In the rows, zero is written as 128.
First come named turns, each shown by rows before and after it. For each pair of rows after them, which turns, in which order, take the first row to the second? The first pair is done for you.
k_786 (before |-> after):
[149 182 105 101  97 162 178  87 117  95  93] |-> [146 154  94 121  81 161 195  79 112 131 103]
[133 115 131 162 140 112 118 147 113 184 149] |-> [118 138 123 156 146  81  89 155 130 130 119]
[143 155 112 133 117 121 144 112 104 105 138] |-> [144 145 111 139 113 124 150 110  99 117 142]
[134 107 134 122 107 133 141 117 133 143 118] |-> [124 123 129 116 113 120 125 121 143 114 104]
k_923 (before |-> after):
[ 96  85 153 139 147 115 100 158 163 141 131] |-> [105  81 142 149 144 108  94 156 154 148 134]
[100 126 139 134 132 124 130 128 137 114 139] |-> [105 116 129 145 124 120 133 124 128 128 144]
[142 101 127 148 116 101 146 116 110 137 133] |-> [146 134 139 127 143  97 117 124 112  94 126]
k_809 (before |-> after):
[127 106 119 140 154 101  96 153 140 163 141] |-> [157 126  95 141 141 103 101 135 110 159 138]
[141 176 114 138 136 107  79 105 129 101 131] |-> [ 94 116 149 150 141 108  95 125 173 149 148]
[136 119 111 147 133 100 107 137 128 131 124] |-> [133 118 112 147 137 100 107 140 130 131 124]
[120 152 136 113 135 125 126 127 140 106 114] |-> [108 117 142 128 122 132 145 126 145 150 131]
Then:
Between the rows of a pair lie two turns.
[147 151 129 117 127 149 154 116 130 116 121] |-> [128 143 113 134 111 122 147 120 141 103 105]  k_786 k_786
[160 163 122 101 145 125  99 137  97  97 134] |-> [148 159 134  98 152 123  93 145 110  95 134]  k_786 k_809
[150 128 117 129 129 133 129 112 112 141 149] |-> [117 122 143 112 130 146 146 123 148 132 139]  k_809 k_923
[130 141 130 168 117 133  94 136 141 153 136] |-> [113 154 151 147 123 150 108 139 162 135 126]  k_786 k_923
[ 88 107 164 118 159 121 100 160 170 121 123] |-> [117 126  91 146 112  79 100 135 138  94  91]  k_809 k_786
[107 184 145 101 129 138 136 127 136 136 124] |-> [125 188 122 111 114 133 139 115 117 138 119]  k_786 k_809
[134 106 117 140 144 111 116 133  96 136 158] |-> [103 105 148 114 141 144 154 135 131 134 148]  k_923 k_923
[112 133 119 124 110 114 116 128 138 105 102] |-> [114 141 142 106 129 136 116 132 141 103 112]  k_809 k_786
[134 121 120 105  97 142 160 109 137 148 130] |-> [124 137 131 103 135 103  95 136 151 105 128]  k_923 k_809
[123 123 138 123 121 126 140 102 126 101 127] |-> [136 117 129 135 117 125 136  99 110 116 137]  k_786 k_923
[131 134 140 124 132 143 135 121 124 134 132] |-> [132 142 138 123 138 131 119 124 123 120 130]  k_923 k_809
[105 132 105 123 116 111 129 137 142  96  91] |-> [138 122 119 117 118 165 163 121 109 156 131]  k_786 k_923
[149 125 160  97 162 190 148 129 107 171 163] |-> [122 122  91 149 142  65  67 150 123 103 114]  k_786 k_923
[160 109 141 131 178 141  51 164 104 123 160] |-> [179 107 124 139 165 145  62 150  83 139 163]  k_809 k_809
[138 124 122 133 123 120 142 123 105 149 128] |-> [123 139 146 110 133 136 149 128 124 125 119]  k_923 k_923
[133 173 108 112  98 116 100 102  94 106 110] |-> [113 134 111 124  68 139 152  93 107 150 113]  k_923 k_923
[149 102  67 172  87  92 130  65 113 152 145] |-> [ 70 131 141 105 111 126 156  89 204  84 105]  k_809 k_923
[ 86 119 173 132 157 128  71 147 131 125 131] |-> [ 68 108 172 136 142 128  92 146 148 128 123]  k_923 k_786
[121 162 116 134 106  77 112 122 151  96  93] |-> [140 115 122 154  88 120 161 106 122 186 137]  k_786 k_786
[123 127  93 141 106 133 117 115 138 126 105] |-> [131 149 130 110 141 167 113 121 137 119 123]  k_809 k_786
[186 175 114 121 133 148 155 109  90 121 126] |-> [117 156 178  95 161 156 160 141 161 107 121]  k_923 k_809
[101 105 120 145 128  84 102 144 143 123 110] |-> [123  93 104 156 100 106 139 120 120 160 118]  k_923 k_809
[158 150  98 137 101 156 155  94  83 151 158] |-> [149 134  86 155  90 134 147  99  85 158 155]  k_923 k_786
[115 110 116 153 135  90 104 136 131 143 128] |-> [139 118 140 134 154 136 118 129 110 163 156]  k_786 k_786
[105 117 125 134 132 122 125 124 132 158 164] |-> [ 99 138 141 113 149 130 115 130 143 129 156]  k_923 k_923
[105 150 133 106 144 120 124 133 145  97 106] |-> [ 91 130 130 120 133 111 129 136 156 109 105]  k_809 k_786
[146 115 113 132 123 107  96 123 103 136 115] |-> [106 114 150 109 134 125 112 138 148 123 104]  k_809 k_923
[115  76 113 188 130  67  78 153 125 179 140] |-> [106 182 164  88 167 125  92 148 158  61  91]  k_809 k_923
[ 98  86 137 149 113 130 154 127 155 149 130] |-> [115  92 121 154 102 133 163 115 136 156 129]  k_786 k_809
[114 101 177 119 143 172 150 130 136 194 177] |-> [125 106  98 173 131  61  65 140 117 146 145]  k_923 k_786
[132 122 108 161 131  62 106 131 135 130 104] |-> [143 145 177 103 169 154 144 126 135 148 138]  k_923 k_786
[131 160 149 115 168 130 110 136 127 110 124] |-> [143 115 115 159 131 117 127 124 104 169 141]  k_923 k_923
[100 105 137 117  98 148 196 101 141 128 102] |-> [ 91 127 149 100 116 139 173 112 154  88  89]  k_809 k_809
[127 115 117 152  78 128 174 123 129 146 124] |-> [153 162 152 106 121 169 161 125 116 118 135]  k_786 k_786
[121 111 154 139 151 120 109 143 120 146 150] |-> [119 121 152 133 156 112  99 148 124 128 142]  k_786 k_786
[162 128 118 136 144 133  91 127 122 166 170] |-> [133  98 123 146 124 133 120 127 148 186 162]  k_923 k_786
[107 119 105 157 125  55 105 131 129 138 118] |-> [ 71 113 140 130 118  95 154 130 168 140 108]  k_923 k_923
[106 152 133  90 133 143 143 127 128 138 123] |-> [120 158 104 101 115 130 144 118 113 133 112]  k_786 k_809
[115 116 108 163 107  87 123 124 142 129 120] |-> [108 102 123 162 111 100 132 129 151 147 130]  k_923 k_809
[115 154 112 114 126 107 133 131 144 101  95] |-> [126 131  90 140 110  95 137 124 124 132 105]  k_923 k_923
[100 116 138 121 123 120 146 124 147 127 121] |-> [122 118 131 123 115 138 160 110 124 146 130]  k_786 k_809
[105 102 149 111 143 144 133 140 158 108 131] |-> [154 112 108 123 114 157 156 110 104 133 140]  k_786 k_809
[134  93 124 148 101 138 157 109 113 178 131] |-> [113 113 153 134 161 100  76 150 136 127 132]  k_923 k_809
[109 125  86 148  92 118 144 104 124 111 115] |-> [124 159 139 100 144 169 139 113 121 100 140]  k_809 k_786
[125 114 135 161 121 114 136 142 124 138 134] |-> [143 136 149 143 143 128 123 144 113 128 145]  k_923 k_786
[107 127 179  91 121 147 174 144 134 190 126] |-> [172 175 128  92 110 140 160 114  75 162 115]  k_809 k_923
[151 161 133 116 139 144 128 115 118 127 128] |-> [126 111 138 139 131 135 137 124 133 169 140]  k_809 k_923
[188 120 110 145 134 141 149 110  80 185 134] |-> [174 109 139 136 152 156 148 122  95 197 150]  k_809 k_786
[127 104  94 159  99 129 157 106 114 166 114] |-> [163 157 124 112 142 172 144 104  91 137 129]  k_809 k_786
[153 122  93 166  99 108 104 107 100 149 127] |-> [ 92 109 153 141 140 106  82 146 163 128 126]  k_786 k_809
[143 192 113 106 127 161 161 100 110 106 122] |-> [162 179  80 140 124 120 125 102  88 115 128]  k_786 k_923
[159 170 121 104 134 146 152 112 115 100 117] |-> [134 139  89 138 102 101 151 116 131 103  95]  k_786 k_786
[136 183 112  75  98 160 157  79 125 111 106] |-> [ 83 122 158  86 107 167 171 104 171 159 128]  k_809 k_786
[116 120 136 132 125  89  96 144  84 167 164] |-> [106 130 147 122 139  84  84 155  99 144 159]  k_809 k_809
[ 77 120 131 119 103 128 174 140 176  98  91] |-> [116 158 100 112  96 128 167 120 140  73  80]  k_809 k_809
[116 138 120 119 101 137 160 109 138 118 102] |-> [142 160 110 118 116 125 130 110 114 102 106]  k_923 k_786
[ 92  87 127 129 143 116 133 144 153 128 128] |-> [145 146 100 114 148 120 115 122 109  90 120]  k_809 k_923
[146 192  99 125 142 118  94 128 136  71 126] |-> [174 175 126 118 153 176 126 117 107 135 172]  k_786 k_923
[135 136 203  71 156 155 122 122 144 116 136] |-> [184 111 139 132 140 101  80 114  83 153 156]  k_923 k_923
[153 143 142 108 163 136  88 128  96 109 126] |-> [143 127 148 104 131 178 156 108 105 141 124]  k_923 k_809
[143 127 166 132 145 140 138 139 119 141 121] |-> [157 139 152 133 143 129 124 137 104 129 118]  k_923 k_809
[145 148 115 110 103 167 184  94 108 129 111] |-> [ 97 146 116 114 109 119 152 120 155  79  78]  k_786 k_809
[135 119 153 143 167 104  81 153 114 143 171] |-> [108 127 176 121 173 117  93 161 144 124 160]  k_786 k_923
[121 134 123  97 122 145 143 141 123 111 122] |-> [127 128 119 103 113 150 151 136 115 126 126]  k_809 k_809
[159 119 131 147 143 128 106 131  99 167 163] |-> [123 123 169 114 144 167 147 133 139 156 149]  k_923 k_923
[149 137  79 136  92 102 112 105 110 132 124] |-> [ 83 103 148 114 115 132 133 135 175 148 134]  k_923 k_809
[115 110 162 113 153 134 121 141 139 146 142] |-> [145 154 142 101 155 128 104 129 117 108 126]  k_809 k_809
[102 128 165 108 131 149 144 130 158  92 119] |-> [167 119 105 154 114 117 117 112  87 130 143]  k_809 k_923
[155 154 166 105 165 178 118 131 118 141 166] |-> [105 147 119 137 134  86  83 147 161  79 105]  k_786 k_786
[ 82 100 168 107 170 144 100 166 136 152 143] |-> [ 70 101 157 116 162 122  93 167 146 136 128]  k_786 k_786
[124 141 126 131 110 126 120 132 141 106 106] |-> [129 139 154 119 127 156 133 131 136 128 130]  k_786 k_809
[160 117 110 153 143 114  82 123  97 149 151] |-> [127 111 127 150 156  97  64 143 131 128 141]  k_786 k_809
[ 67  93 122 146 103 134 166 101 158 161 146] |-> [ 87 165 133 106 161 111  86 120 153  70 134]  k_923 k_923
[125 146 164  90 137 169 140 136 142 102 124] |-> [161 164 117 106 117 145 128 119 105  89 113]  k_923 k_809
